500 stands for zero in the data rows.
Here are some numbered points:
  452  525  416  546  396  572  510  518  517  427  517  324  406  544  505  501  265  722 0
  463  872  7  539  429  558  449  564  616  466  413  454  573  560  499  538  355  576 1
  460  463  564  530  611  180  618  526  553  569  665  532  485  276  531  476  664  701 2
  377  272  232  543  416  549  598  561  317  666  77  999  506  722  515  469  599  449 3
  427  420  776  478  658  549  365  722  533  556  540  322  499  401  288  657  636  398 4
  453  503  488  322  550  526  504  425  536  564  527  484  414  521  380  544  598  426 5
  469  278  618  567  886  364  531  67  216  543  549  425  488  299  475  606  627  597 6
  516  501  469  329  653  526  507  227  523  555  528  475  427  519  306  732  583  406 7
  339  340  544  549  391  632  701  528  381  662  194  999  518  812  514  455  625  285 8
  335  849  523  481  351  518  344  614  769  357  578  490  503  483  485  530  383  373 9
  666  381  521  566  524  548  436  527  487  490  610  482  575  504  436  571  430  456 10
  367  524  493  358  444  548  401  540  537  579  498  457  465  523  470  438  611  438 11
  485  541  472  285  556  535  543  350  542  561  516  438  401  529  378  511  608  437 12
  399  390  893  544  531  385  412  668  487  206  700  434  447  553  519  479  587  636 13
  487  485  595  536  549  277  598  537  554  481  656  494  426  364  550  462  554  726 14
  447  322  317  584  450  486  576  508  436  553  468  999  515  472  516  481  559  579 15
  645  407  516  538  485  540  493  511  490  472  615  452  494  505  477  494  425  538 16
  496  397  643  536  492  434  999  552  500  312  604  346  395  437  531  490  567  346 17
  498  423  505  580  428  598  481  567  476  461  511  286  579  541  509  481  304  604 18
  338  364  423  547  397  500  653  427  457  635  429  999  499  591  513  462  652  464 19
  471  606  434  582  379  562  390  564  650  412  533  330  585  526  496  500  249  523 20
  664  874  237  527  370  560  312  556  685  189  0  710  532  500  523  531  42  426 21
  453  546  475  270  507  528  539  436  540  571  515  438  390  526  411  464  606  452 22
  400  487  506  339  542  440  537  520  495  575  549  446  409  452  474  420  616  517 23
  465  461  561  533  613  189  617  498  542  570  674  539  488  275  537  469  668  688 24
  448  547  474  274  497  544  559  436  544  573  518  438  384  528  424  429  616  457 25
  311  529  489  562  400  559  112  616  573  521  459  427  620  516  507  487  466  420 26
New points follow, each followed by the number of its nearest point above.
  444  509  545  558  285  549  503  552  641  294  653  493  337  493  597  340  327  843 0
  434  494  472  560  352  534  533  479  471  385  655  481  343  506  571  438  412  748 0
  126  481  525  549  414  572  185  624  524  513  473  424  563  520  507  481  472  425 26
  364  376  856  543  427  447  383  625  533  100  726  419  450  547  516  484  508  617 13
  122  652  481  548  407  562  161  656  549  523  433  485  603  511  588  452  475  412 26
  462  623  417  529  335  560  368  472  676  254  509  424  489  519  492  518  213  401 20
  912  843  342  530  462  538  382  608  575  429  0  569  522  513  654  537  127  337 21
  733  383  598  528  439  524  999  632  505  273  423  412  131  505  521  532  497  267 17
  999  642  385  535  496  534  407  646  600  480  0  464  377  496  575  541  277  398 21
  499  378  666  534  414  523  999  621  488  214  584  283  360  505  528  507  530  209 17
  324  482  737  558  67  539  999  522  616  141  619  645  83  513  614  402  503  500 17
  510  999  278  533  373  548  402  641  696  437  364  437  576  522  788  411  193  601 1
  417  786  62  541  418  556  465  509  473  501  461  449  555  587  527  514  415  526 1
  375  632  436  537  444  536  465  527  272  644  379  430  651  643  837  238  467  701 18
  496  455  507  380  695  503  471  308  530  547  542  536  452  508  285  768  580  401 7
  350  440  509  543  422  589  392  585  480  477  470  317  515  539  509  480  344  599 18
  377  547  488  537  448  538  464  493  232  654  375  446  659  636  822  240  490  719 18
  654  384  548  687  454  563  328  587  489  501  623  417  826  511  502  486  409  360 10
  597  377  557  601  497  445  570  517  501  402  652  420  498  449  532  504  421  617 16
  467  513  544  563  306  554  544  504  577  303  665  511  283  487  586  421  326  895 0
  405  416  778  540  514  367  482  587  506  316  691  480  459  502  523  475  605  620 13
  515  488  470  341  692  506  497  229  519  558  533  495  439  508  295  754  582  410 7
  583  406  548  637  508  456  367  563  510  538  624  456  748  440  518  480  492  447 10
  272  999  384  539  125  559  300  559  876  266  596  530  532  506  545  523  297  348 9
  666  384  534  677  456  562  312  591  491  520  611  422  793  511  503  486  416  371 10
  300  570  412  559  288  566  597  462  435  403  654  575  191  515  543  553  446  999 0
  548  999  341  529  419  542  416  634  585  486  298  443  590  531  789  402  227  642 1
  518  499  472  320  658  518  505  295  525  561  535  491  429  521  294  721  577  397 7
